Each path below is one point turned by a fixed rotation once a step. After each direction that follows a path, write how fast that rotation turns it, in degrees per step (0 if it stays still).
Each turn is a multiple of 5 degrees from 10 to 175, or 0.
Each row of a path follows its step; steps can be skipped.
Rotation 1:
step 3: +0.85	+1.66	-0.34	+0.71	-1.37	-0.16	-0.78	+0.42	+0.28	-0.35	-1.07	+1.72	-1.42	+0.12	-2.35	+3.60	-1.61	+0.34	-1.97	+2.44	+0.13	+0.19	+1.64	+0.21	-2.79	+0.09	+0.28	+0.64	+0.18	+1.45	-0.02	+2.42	-0.44	-2.46	-0.69	+1.27	+2.25	+0.39	-0.29	-0.07	+1.02	-1.08	+1.36	-3.11	-2.05	+0.23
step 6: -0.40	+1.02	+2.09	-1.27	+2.64	+2.96	+0.48	-0.54	-0.52	-1.94	-0.58	+4.67	-1.91	+1.27	-0.06	+2.95	-1.27	-0.42	+0.42	+2.49	+0.67	-1.74	-0.40	-0.13	+0.72	-0.31	-0.92	+2.59	-0.35	-0.61	+1.35	-1.25	+0.59	+0.29	-1.39	-0.37	-0.10	+0.58	-0.22	+0.08	+1.58	-1.03	-0.05	+0.10	-0.32	+0.12
step 8: +1.27	-1.65	-2.05	+0.79	+2.23	+1.38	+0.89	-0.80	-1.91	+0.14	+1.73	+2.40	-3.14	+2.06	-0.50	+1.68	-1.83	+1.39	-0.13	+2.59	-0.42	-0.84	-0.90	-0.68	+0.88	+1.15	+1.37	+1.35	+1.16	+0.30	-1.52	-0.15	-0.26	-1.99	-1.02	+1.44	+1.80	-0.21	+0.97	+0.14	-0.33	+0.53	+0.75	+0.12	-2.99	-1.51
step 11: +1.42	+0.24	+0.26	-2.36	+0.38	-1.06	+0.67	-2.18	+0.84	-0.29	-1.72	+2.57	-2.42	+0.59	-2.25	+0.61	-0.37	+0.37	+0.01	+1.80	+1.74	-1.13	-2.24	+1.65	-2.07	-0.19	-1.52	+0.31	+2.50	-1.79	+0.91	+1.09	-1.95	-2.79	-0.54	+1.07	-1.12	-0.43	+0.36	-0.32	+0.32	-0.32	-1.76	+2.44	+0.07	+0.49
step 14: -1.59	-0.10	-0.92	+0.49	+1.38	-2.08	+0.30	+0.19	+0.98	-1.89	-2.62	-0.15	-1.33	+1.27	-0.58	+2.69	-0.02	-1.17	-3.10	+2.14	-2.20	-1.42	+0.28	+1.84	-1.17	+1.23	+0.29	+0.58	+0.41	-0.19	+1.68	+0.93	-0.51	-1.19	-0.76	+2.42	+1.94	-0.38	-2.22	-1.57	+0.80	-1.66	+1.60	-0.91	-1.57	+0.49
step 21: +0.28	-1.18	-2.76	+0.05	-1.21	-0.24	+0.84	-1.69	+1.39	+1.03	-1.39	+0.92	-0.96	-0.97	+0.35	+3.19	-1.31	-0.47	-1.23	+0.64	-0.16	+0.80	+1.51	-1.06	-0.45	-0.41	-0.75	+1.68	+1.28	-0.07	+1.60	+0.09	-1.67	-3.15	-0.43	+1.68	-0.86	+0.23	-1.13	+1.44	+1.00	-1.14	-0.59	-4.03	-2.66	+0.79
step 25: -3.13	+1.40	-0.30	+1.31	+1.65	-1.13	-0.29	-1.14	-2.05	-0.31	-2.18	+2.81	-2.38	-1.06	-1.13	+2.07	+0.70	+0.55	-0.93	+2.47	-0.77	-0.31	+0.41	+1.44	-0.02	+0.71	-0.05	-0.48	-0.20	-2.02	+1.60	+0.47	+0.64	+0.11	-1.55	-0.50	+1.88	+0.63	-0.17	-1.45	+2.84	-2.11	+1.97	+0.36	+0.27	+1.44
+0.97	+0.27	+0.16	-0.18	-0.33	+0.72	+0.50	-0.18	+0.05	+0.39	+0.31	+0.25	-0.23	+0.44	-0.75	-0.71	-0.73	-0.03	+0.27	+0.18	-0.23	-0.40	-0.44	-0.40	+0.12	-0.15	-0.19	+0.34	-0.73	+0.01	+0.41	-0.72	+0.34	+0.11	-0.47	+0.12	-0.96	-0.33	-0.32	-0.41	+0.14	+0.37	+0.60	+0.51	+0.21	-0.54 => 160
-0.39	+0.66	+0.17	+0.20	+0.70	+0.52	-0.04	-0.06	+0.15	+0.78	-0.17	-1.03	-0.47	+0.06	-0.20	+0.41	-0.03	+0.25	+0.31	+0.40	-0.77	+0.05	-0.30	+0.60	+0.43	-0.09	-0.02	+0.17	-0.21	-0.45	+0.26	+0.72	+0.12	-0.17	-0.04	-0.24	-0.70	-0.07	+0.63	+0.71	+0.45	-0.39	-0.90	+0.48	+0.25	-0.22 => 155
-0.05	-0.13	-0.35	-0.17	-0.08	+0.54	+0.09	+0.13	-0.29	-0.18	-1.22	+0.45	+0.38	-0.33	-0.29	+0.01	+1.64	+0.23	+0.36	-0.08	+0.44	+0.13	-0.32	+0.14	+0.64	+0.07	+0.02	+0.14	-0.13	-1.14	+0.09	-0.14	-0.27	-0.50	+0.01	-0.13	-0.51	-0.21	-0.04	-0.46	-0.29	-0.28	+0.42	+0.34	-0.24	-0.12 => 155
-0.50	-0.06	+0.58	-0.23	+0.07	+0.35	+0.96	-0.39	-0.17	+0.63	-0.01	-0.35	-0.07	-0.28	+0.00	+0.26	-0.41	-0.07	+0.21	-0.03	-0.07	-0.82	+0.34	-0.11	+0.55	-0.74	+0.03	-0.21	+0.21	-0.12	-0.36	-0.18	-1.27	-0.12	+0.78	+0.99	+0.08	+0.14	+0.36	-0.80	-0.08	+0.26	+0.14	-0.20	-0.36	+0.32 => 115
+0.30	-0.41	+0.73	-0.21	-0.07	+0.52	-0.44	-0.06	+0.13	+0.06	-0.11	+0.05	+0.56	+0.72	+0.30	+0.39	+0.09	+0.13	+0.98	-0.20	+0.38	-0.73	+0.23	+0.01	+0.27	+0.33	+0.61	+0.41	+0.08	+0.31	+0.48	-0.28	-0.08	-0.19	-0.95	-0.20	+0.62	+0.32	+0.70	+0.48	-0.27	+0.77	-0.47	+0.26	-0.74	+0.04 => 160
-0.25	-0.16	+0.53	-0.19	+0.15	-0.11	-0.10	-0.38	-0.26	+0.84	+0.05	+0.73	-0.85	-0.74	+0.07	+0.38	-0.40	+0.45	+0.44	+0.15	+0.76	+0.99	-0.19	-0.49	+0.53	+0.30	+0.18	+0.33	-0.28	-0.25	-0.17	+0.02	+0.59	+0.23	+0.29	-0.16	+0.70	-0.66	-0.46	-0.25	+0.60	+0.39	-0.37	+0.24	-0.44	+0.03 => 20
-0.55	+0.52	+0.36	-0.42	-0.63	+0.18	-0.16	-0.44	+0.08	-0.68	+0.34	+0.15	+0.10	+1.01	+0.13	+0.45	-0.37	+0.02	-0.14	+0.11	+0.36	+0.15	-0.80	+0.04	-0.45	+0.40	-0.30	+0.04	-0.42	-0.55	-0.69	+0.32	-0.23	-0.90	+0.08	+0.56	+0.35	-0.34	+0.20	-0.16	-0.12	-0.33	-0.21	-0.27	-0.07	-1.18 => 135
